Each row is where one point has got to under a steady rotation. How many steps took it there?
The counts run from 0 to 272.
[122 120  92 123 103 119 120  96 129 153 137  87 130 151 147  60  86 174
 129 118 109 161  83 141 159 131 146 149 140 126 179 122 160  92 144 121
 153 132  89  89 142  85 109 107 150 132 147]	31
[143 112 140 149 134 133 147 146 153  85 116 133 120 126 118  98  64 160
 158 171 135 104 135  88 153 104 140 127 141 112  99 144 171 125 152 119
  85 100 161  99 101  80  90 104 147  96 169]	253
[145 124 137 113 156 115 164 142 118 109 161 158 155 113 181 109 118 147
 159  80 167 156  95 124 113 132 104 106 153 114 142 134 143  96 106  85
  64 168 183 105 156  95 116 110 104 126 126]	155
[138 130 169 136 129 100 166 140 120  86 128  99 122 128 101  90 151 172
 140 150 136  87 149  86 143 130  83 114  73 138 126  95 148  97  94 149
 131 115 131 140 103 113 144 138 132 136 180]	93
[122 155 146 126 138  92 173 126 132  74 127 138 155 136 170 111 115 188
 154  86 140 142 106 127 111 134 120 130 111 122 166 116 155  77 146 144
  99 144 180 143 155  86 112 116 106 131 115]	54
[122 154 145 154 156 127 154 140  99 118 134 170 117  90 142  89 111 111
  85 109 118 143 118 141 161 149 108 100  99 130 118 163 159 146 119  93
 135 159 117  72 152 109 142 122  85 135 202]	220
[140 133 140 123 122  74 156 140 122 131 127 105 107  79 120 121 145 129
  85 160 164 120 129  97 172 149  85 158  91 143 133 124 148 131 119 111
 128 166 100  78 149  64 118 115 132  98 134]	40
[120  97 133 156 126 175 111 159 139 112 129 169 127 130 142  85 110 131
 143 133  90 168 130 128 147 146 135  84 138  85 122 106 179 118 127  99
 104 116 139 120  75 122 117 122  95 156 183]	202
[159 125 136 113 145 126 155 129 137  79 136 142 143 144 143 112  80 197
 128 180 190 138 122 108 160 117 152 149 167 107 127 163 148  92 135 130
 127 134 152  77 174  72 107 114 145  88 136]	234
[137 111 164 123 131 131 153 135 128  92 119 139 125 156 123 115  85 144
 177 145 128  99 150  99 155  88 124 111 101  79  94 140 179 134 112 118
  55 105 150 104  97  76 113 127 154 127 152]	98
[117 125 197 150 124 114 165 143 128  85  94 169 108 146 119 144 147 154
 105 132 116 129 142 106 167 123 117 130  73  83  98 144 187 153 116 137
 111 126 116  74 126  79 143 163 110 151 180]	44
[160 133 150  99 113 136 158 116 130 113 125 129 141 160 152  78 157 188
 131 130 146 173  76 126 125 152 125 142 155 114 163 121 153  83  84 140
 147 131 165 109 132  98 147 154 135 144 155]	130
[120  78 103 114 151 137 131 147 116 112 178 127 176  97 149  88 139 161
 169 130 163 139 158 140 136 137 120  99 136 121 160  86 134  81 125  98
  88 150 151 123 114  75  99 123  79 125 128]	157
[170  99 130 122 125 125 129 118 161 149 115  96 101 136 149  60 103 141
 161 141 131 143  77 104 128 135 106 140 159 112 153 128 166  95  89  86
 101 116 154 126 101 104 125 105 152 134 161]	151
[130 143 166 158 140 107 131 137 143 133 130 152  93 138 132 104 154 127
 101 107 141 159 103 141 138 127  79 131  69  94 124 149 182 123  67 111
 120 133  95 101 130 138 165 160 122 146 169]	145
[ 96 117 148 134 114  89 150 123 109 128 134  91 134 112 103  74 148 156
 140 119 116 112 155 102 129 122  61  89  69 135 142  73 153 100  98 136
 122 133 118 161 103 111 142 137 119 146 181]	92
[113 139 137 174 155  66 122 140 137  92 151 140  85 112 130 115 111 178
  87 143 148 119 117 128 160 126 115 163  58 114 139 147 159 116 135 139
 156 121  94 116 156 132 148 119 108  98 141]	244
[115 110 162 134 143 143 141 136 147  77 136 145 130 184 127  93 149 187
 171 133 141 164 129 131 115 124 122 120 108  75 135  92 170  68 103 148
 113  98 155 159 100 122 146 160 110 169 152]	128
[148  72 150 139 147 131 118 151 156  82 141 137 119 132 118 117 155 175
 135 206 178 117 168  94 156 141 122 139 148  94 121 114 162 100 124 119
  98 118 151 110  94  87 114 148 108  83 129]	178
[106  98  96 145 161 102 104 126 122  81 155 112 119 134 136  58  69 165
 140 134 151  85 106 144 155 128 149 141  93 145 156 148 145  88 134 133
 153 105 128 150 120 114 142  85 117  95 128]	188
[105  91 147 156 165 100 105 147 120  97 144 121  91 125 108 113 130 143
 115 164 141 100 150 127 167 114 101 147  51 101 109 132 179 121 105 126
 115 108  91 117  93 121 155 137 105 103 121]	143
[ 93  90 112 141 135 119 112 151 102 135 149 117 142  97  99  74  73 112
 134 161 138 126 152 144 171 104 131 105 107 112 100 155 142 127 134 118
 118 143  84  67 122  99 114 110 126  92 166]	217
[ 97 159 143 135 148  74 166 115 113  79 118 133 144 123 149  98  71 169
 133  75 136 113 107 142 154 104 136 131  84 128 138 157 144  87 137 135
 123 133 130 105 183  97 120  93 124 121 134]	34
[119 134 134 125 130  95 161 128 104  76 125 102 135  73 118 109 126 150
 130 135 153  74 175  95 163 136 103 122  77 147 132  99 127 111 154 137
 131 144 127 134 126  67 108 113  95  95 150]	38
[144 137 164 132 174 114 157 135 130  71 136 155 145 133 159 117  93 165
 165  90 169 120  98 120 129 116 126 114 126 105 130 150 157  87 113 117
  60 130 190 124 137  97 113  89 123 122 112]	154
[142 119 125 118 130 115 145 127 133 114 153 144 150 131 163  99  69 158
 136 148 158 163  99 141 152 117 140 133 176  95 132 173 148  97 131 112
 113 153 140  55 171  82 109 109 133  90 131]	235
[110 145 145 160 170 123 153 147 105  80 140 173 117 116 142 100  85 132
 103 106 134 109 150 127 172 127 117 106  74 109  92 183 149 139 127 115
 130 139 124  72 138 106 146 112  91 120 180]	219
[136  78 151 119 118 125 146 138 153 135 141  93 149 146 121 100 130 177
 174 172 147 143 143 105 141 113 116 133 151 106 141  92 172 111 131 123
  84 110 130 113  92  61 101 133 157 116 129]	77
[112 114 141 131 101 133 140 146 142 152 140 165 144 152 140 116 155 152
 119 122 120 205 106 151 138 122 119 123 130  82 138 101 193 116 155 122
 104 138 113 100 117  86 111 156 110 180 149]	26
[113 152 129 133 147 119 137 111 100 122 141 138 121 146 150  71 122 140
  87 102 131 171 104 157 151 145 111 122  95 119 124 149 152  98  82 131
 166 145 108  85 153 127 179 152  93 148 192]	165
[164 141 187 121 130 102 182 111 137  86 121 104 101 127 110 106 149 182
 126 166 154  97 133  73 136 141  81 149  90 139 132 123 149 113  84 138
 140 124 147 116 122  81 149 137 140 117 178]	94
[149  78 124 138 126 195 129 135 113  97 149 144 126 117 151  90 137 135
 164 129  91 116 146 116 164 139 144 121 144 110 156  88 160 125 129 102
  78 143 152 123  81  69 118 115  93 148 146]	102
[150 108 140 120 156 124 120 135 120  69 168 138 131 122 133 125 156 179
 127 154 188 127 154 137 163 156 141 162 137 112 140 118 134  77 107 140
 137 151 133  96 151  96 141 124  79  85 102]	159
